The same turns and mirrors carry the whole set onto itself, and each row onto the other rows of its family. Which rows share a family with each named row? Give them in list order.
These 40 rows form 5 families of 8 rows each.
muma: 16.5	-23.5	13.5	-21.1	38.4	13.2	0.7	-9.7	-15.4	-6.0	-8.4	36.1	-0.1	-10.1	21.8	2.2	-8.5	6.2	-24.7	2.7
tob: 6.5	-45.2	-4.8	12.8	16.8	-3.7	10.0	0.2	-19.7	4.0	-12.2	16.0	-23.0	9.6	-8.8	20.1	-38.0	-22.1	0.1	0.7
Tada: 17.8	-28.7	-26.3	-6.1	0.1	17.6	-9.0	6.8	-20.4	40.1	28.1	-9.1	-36.0	-34.9	9.2	11.1	-11.2	-2.9	-4.6	4.6
bakom: 20.9	-25.6	-24.8	10.6	22.2	19.0	0.9	15.3	-9.4	-19.6	-12.7	-4.9	-31.6	37.5	3.0	-15.1	3.5	-3.4	10.0	25.4
kiv: -4.7	-5.4	-22.9	7.1	10.7	-20.2	11.0	0.1	-9.1	12.0	18.2	-6.3	-25.0	-35.2	12.2	19.4	22.4	0.6	5.2	-9.6
Lut: -0.2	0.7	-21.4	-17.4	-4.6	-8.9	16.2	-0.5	13.3	17.5	21.2	-2.6	-42.0	-19.4	6.4	15.0	19.2	-3.4	4.3	-9.7
lare: -3.7	1.2	-25.1	9.5	18.5	-20.8	-0.6	3.6	1.4	15.9	18.2	-6.1	-35.9	-19.3	-2.7	21.5	28.9	0.5	4.8	-10.0
bub: 16.4	-25.9	-27.7	-0.4	3.9	8.3	7.3	7.2	-30.8	31.8	19.6	-22.9	-41.6	-34.3	3.4	10.2	-4.4	-6.6	1.5	7.9
seb: 20.1	-23.4	5.5	-13.5	27.4	13.3	-3.2	-15.7	-6.5	-8.2	-0.5	37.9	2.9	23.0	25.2	-0.8	2.2	8.4	-8.7	11.6
dop: -15.7	-26.9	6.4	-9.2	31.4	0.9	-7.3	31.5	-19.5	-33.0	-7.2	9.9	-35.0	6.0	22.2	25.5	-0.4	-9.7	-14.0	5.7
kur: -19.8	-37.7	1.8	-5.9	23.2	5.8	-8.7	28.7	-18.8	-13.9	-2.9	9.5	-39.9	-6.2	36.8	-5.4	25.9	1.3	-12.7	16.8
kop: 19.3	-24.3	-17.9	-11.4	49.1	16.8	-0.4	15.4	-29.9	-18.0	-15.1	13.6	-24.0	27.1	6.2	9.3	6.2	-0.6	8.4	33.7
rire: 45.9	-24.4	-17.0	7.2	-4.6	13.6	-19.7	7.2	20.0	-9.9	20.5	5.2	-20.2	-26.1	13.9	-0.3	7.6	13.4	4.9	16.2
Lin: 27.3	-13.9	4.6	-15.7	25.5	25.8	-11.5	1.4	-22.0	-9.8	-15.2	37.0	-3.0	-4.0	23.2	3.9	-8.7	15.5	-24.4	-3.7
Defir: 39.7	-17.1	-24.4	-4.5	8.9	11.6	-16.1	5.5	30.8	-6.4	23.1	5.0	-22.9	-28.6	6.3	6.1	5.8	18.5	-7.2	-6.7
Nida: 38.5	-20.8	-25.5	-14.2	3.8	24.4	-2.5	4.0	20.0	3.6	27.6	28.4	-36.1	-33.3	-1.8	-0.3	6.2	5.8	12.9	-2.8
nafam: -2.4	-9.7	-15.5	22.1	13.2	-12.9	10.1	-8.1	9.1	2.3	19.0	3.6	-35.2	-14.5	-1.8	19.1	21.7	-5.4	21.1	-15.8
veku: -1.0	-60.5	5.1	6.5	12.6	-5.5	-5.5	22.5	-12.3	7.4	-3.9	25.6	-28.5	9.6	1.2	19.4	-25.7	-18.0	-3.4	17.8
Mikig: -28.6	-38.9	12.9	1.4	19.5	4.1	-5.5	24.4	-15.6	-10.3	2.6	21.2	-48.1	13.3	19.0	5.4	10.6	-10.0	-15.0	-0.3
sedo: 50.8	-19.1	-25.9	-0.2	9.4	15.1	-3.2	11.1	19.9	-7.8	10.2	11.1	-18.4	-37.2	-4.5	-0.6	-4.7	16.1	-6.9	-5.2
Velin: 12.9	14.9	-12.5	-2.3	35.1	25.7	16.9	5.9	-6.7	20.7	3.6	16.6	-37.6	-13.4	-29.7	-8.3	4.1	4.8	-15.0	-5.8
geki: 25.7	-19.6	-2.2	-11.3	36.5	24.6	-0.5	9.5	-13.0	-3.9	-6.3	0.6	-22.6	43.7	4.3	-11.3	1.0	-4.3	-3.8	27.9
romu: 24.8	12.0	-30.4	6.5	26.7	26.8	3.4	19.2	-8.6	-4.0	9.6	13.6	-38.3	-24.4	-23.2	-15.8	11.8	13.8	-12.9	-3.2
Zufam: 1.2	-57.3	-19.8	-1.6	12.8	12.2	6.1	18.6	-27.7	-0.8	-20.6	35.1	-34.3	10.9	10.8	21.7	-20.9	-7.6	3.5	9.5
kaz: 30.6	-31.9	1.6	-12.1	29.0	10.5	1.3	-8.5	-21.9	-5.0	-2.1	44.8	-3.2	11.2	30.7	-1.3	-11.3	3.5	-14.6	6.9
fofa: 24.4	-9.9	-17.7	-8.3	3.5	6.2	-9.9	8.2	-27.6	29.4	32.8	3.7	-39.1	-34.7	-5.0	13.6	2.9	-17.0	13.8	20.2
buvo: 18.8	-17.5	-12.5	-5.9	41.6	9.6	8.8	19.4	-9.7	-19.2	-4.7	-1.8	-30.0	42.9	11.0	-12.4	2.7	-3.4	-5.4	23.9
nipat: -17.3	-41.2	6.7	-4.4	23.6	1.4	1.4	25.6	-13.9	-18.0	6.3	20.6	-41.1	6.3	42.3	1.1	9.1	-7.0	-14.9	-4.4
vazu: 8.1	-49.9	-6.9	9.4	22.7	-13.6	5.3	20.7	-27.3	4.2	-7.6	23.7	-33.3	16.3	-3.5	15.4	-29.9	-18.6	-6.6	20.1
remu: 15.9	-22.0	-5.7	-22.3	16.3	21.0	5.8	-3.7	-14.0	-19.1	-15.7	22.3	-5.7	20.4	36.2	14.2	-14.3	4.4	-13.7	-2.7
Vifem: 29.3	23.5	-16.5	-2.5	19.9	19.4	13.4	4.6	-8.4	16.1	3.2	25.5	-27.3	-1.5	-24.6	-13.2	6.2	-6.1	-12.2	-2.1
lel: -2.5	-20.2	-18.8	10.4	2.4	-26.4	13.6	2.4	11.4	6.8	14.1	7.0	-47.2	-12.9	-3.0	17.7	26.2	-11.7	11.8	-3.6
tata: -3.6	-43.5	-13.9	5.2	14.1	-11.2	9.6	2.6	-29.0	15.3	-20.2	16.7	-29.5	6.4	-5.8	31.6	-27.2	-5.8	-2.6	5.2
ped: 26.1	11.3	-32.2	5.2	27.6	26.5	-5.9	17.1	-13.0	21.7	10.3	17.5	-37.4	-16.0	-29.7	-8.5	6.1	7.2	-10.9	-1.5
kam: 47.3	-23.8	-16.7	-14.7	11.4	18.5	-8.4	0.7	23.4	-12.7	29.7	7.9	-25.0	-21.8	12.1	-7.5	10.7	8.9	1.1	21.0
fim: 26.5	25.5	-16.7	-9.9	8.6	9.0	-4.6	22.9	1.7	3.9	14.4	10.8	-41.1	-17.8	-28.3	-1.1	7.3	-2.2	-13.9	7.0
tet: 14.2	-22.5	-8.7	-11.0	-0.1	17.0	-4.7	19.0	-24.3	39.2	15.2	-8.2	-38.6	-37.2	6.6	2.6	-8.1	-1.1	-18.2	25.1
morir: -21.1	-37.1	0.6	-3.2	24.4	10.0	-12.8	30.0	-23.3	-14.4	5.3	-4.1	-36.7	-6.2	41.1	12.7	13.9	-3.3	1.3	5.1
Naler: 21.5	-24.1	-28.3	0.4	41.1	22.2	2.2	16.0	1.3	-24.7	-12.1	0.3	-28.3	30.7	-5.6	-2.7	-1.3	11.4	11.4	21.6
nit: 5.5	-22.8	-3.9	-9.9	0.6	15.4	-2.9	19.7	-27.4	30.3	30.7	2.9	-40.2	-38.4	7.6	4.7	-13.3	-21.8	-12.6	14.7

The rest of the family of kam: Lin, Vifem, lel, tata, morir, Naler, nit
The rest of the family of Lut: dop, kop, Nida, Zufam, fofa, remu, fim
The rest of the family of nipat: Tada, lare, Defir, kaz, buvo, vazu, ped
The rest of the family of Mikig: kiv, bub, seb, veku, sedo, geki, romu

The same turns and mirrors carry the whole set onto itself, and each row onto the other rows of its family. Which rows share a family with each named row? Give them in list order.
These 16 rows form 4 families of 4 rows each.
H: 3.1	-6.0	9.1	1.2	-13.5	24.1	-5.1	30.4
E: 19.4	-43.1	11.5	-8.9	24.6	1.0	-28.6	-9.5
Y: -9.1	-8.9	15.9	20.5	3.3	15.1	-7.7	-21.3
G: 10.0	-27.5	-14.2	-39.2	2.8	4.4	-11.2	11.1
D: 26.9	-4.9	-17.6	-33.1	12.7	12.6	-17.5	6.0
M: 22.2	4.1	-12.4	-33.1	16.1	8.6	-18.0	6.2
Z: 5.5	-0.7	6.0	1.9	-13.2	29.0	-14.5	28.2
L: 6.6	-16.4	-22.2	-36.0	21.7	0.2	-10.1	6.4
C: -20.7	-6.2	-1.3	25.4	5.7	14.6	-22.5	-6.1
R: -17.5	-15.4	16.2	16.5	-1.5	15.8	-34.2	-4.1
F: 13.5	0.5	-19.4	9.2	1.1	33.5	-9.0	19.9
B: -4.4	-37.4	12.6	-1.6	38.2	-0.5	-19.3	-5.7
W: 16.0	-44.3	12.4	-13.2	22.7	0.5	-18.6	-15.8
J: 4.1	-12.4	-17.4	1.8	-1.8	25.5	-10.4	35.8
T: 5.6	-23.4	13.6	-7.6	42.4	4.4	-6.1	-16.3
A: -6.0	-11.7	5.3	22.9	1.1	12.2	-6.2	-24.6

The rest of the family of Y: D, Z, W
The rest of the family of E: H, M, A

The same turns and mirrors carry the whole set onto itself, and each row onto the other rows of its family. Which rows share a family with each named row? Give them in list order.
These 32 rows form 4 families of 8 rows each.
Bero: 22.6	-17.5	33.9	5.9	12.5	-1.7	10.6	18.4
Lar: -10.4	-22.0	-9.1	28.0	-4.4	-3.3	14.5	-33.9
gik: 25.7	-35.6	26.0	6.0	-2.1	15.6	11.4	5.1
deto: 33.1	-0.9	20.9	3.6	-2.4	-4.1	-12.0	-18.6
sol: 32.8	1.3	8.0	2.7	-3.9	0.0	-14.3	-15.0
vubok: 32.7	1.8	19.1	3.2	0.0	-6.3	-13.0	-15.4
damiz: -10.8	-19.1	16.6	28.5	5.4	-19.2	18.9	-33.5
bisan: -24.0	-24.3	14.2	45.1	5.6	13.2	8.5	0.6
libu: -24.7	-15.5	7.6	44.2	9.8	10.4	6.1	7.6
bis: 33.6	-4.7	13.3	3.4	-6.5	1.0	-12.8	-20.3
nisi: 25.2	-33.8	10.8	6.0	-5.2	22.5	8.1	7.9
vitif: -24.9	-16.3	17.6	44.4	11.7	5.5	8.0	6.3
tano: -24.0	-18.2	6.5	44.1	7.3	13.5	5.7	5.6
fadul: -13.3	3.6	-9.8	27.5	13.6	-21.3	11.3	-14.9
fovez: -24.8	-19.5	20.5	44.5	9.5	6.8	8.1	3.2
bipek: -13.2	0.9	5.0	28.2	15.3	-27.2	14.0	-17.6
Fanut: -10.0	-24.9	6.0	28.6	-1.9	-10.0	17.2	-36.9
Tira: 33.6	-1.8	8.5	3.3	-5.6	2.0	-13.2	-17.8
liv: 32.5	3.8	9.9	3.7	-0.9	-2.6	-13.6	-13.4
Bezi: 21.6	-8.2	22.2	5.5	15.9	-1.4	7.8	26.1
met: -24.1	-23.8	19.2	45.0	7.4	10.3	8.6	0.8
kavof: -12.6	-2.1	-20.6	27.6	6.6	-11.8	10.7	-18.4
Pimad: -12.4	-8.5	16.1	28.7	11.7	-26.8	17.0	-24.8
Bon: 24.5	-24.6	-1.2	4.9	-2.8	22.3	5.2	15.6
mebo: -25.2	-14.3	13.0	44.2	11.8	7.2	7.4	8.3
teso: -23.4	-22.2	9.1	44.5	5.3	14.3	7.2	2.0
tun: 24.1	-29.5	36.2	6.2	5.0	6.4	11.5	9.6
nog: 32.4	4.5	14.8	3.4	-0.1	-5.6	-13.5	-13.9
setiv: 23.1	-13.0	-2.4	4.9	4.5	15.2	4.2	23.6
Fevo: 33.7	-4.2	18.9	3.3	-4.5	-1.2	-12.2	-20.8
Sos: -11.4	-13.4	-20.1	28.0	-0.3	-4.2	11.5	-27.1
sef: 21.8	-6.8	7.6	4.8	12.1	5.0	4.5	28.7

The rest of the family of vitif: bisan, libu, tano, fovez, met, mebo, teso
The rest of the family of tun: Bero, gik, nisi, Bezi, Bon, setiv, sef
The rest of the family of Lar: damiz, fadul, bipek, Fanut, kavof, Pimad, Sos

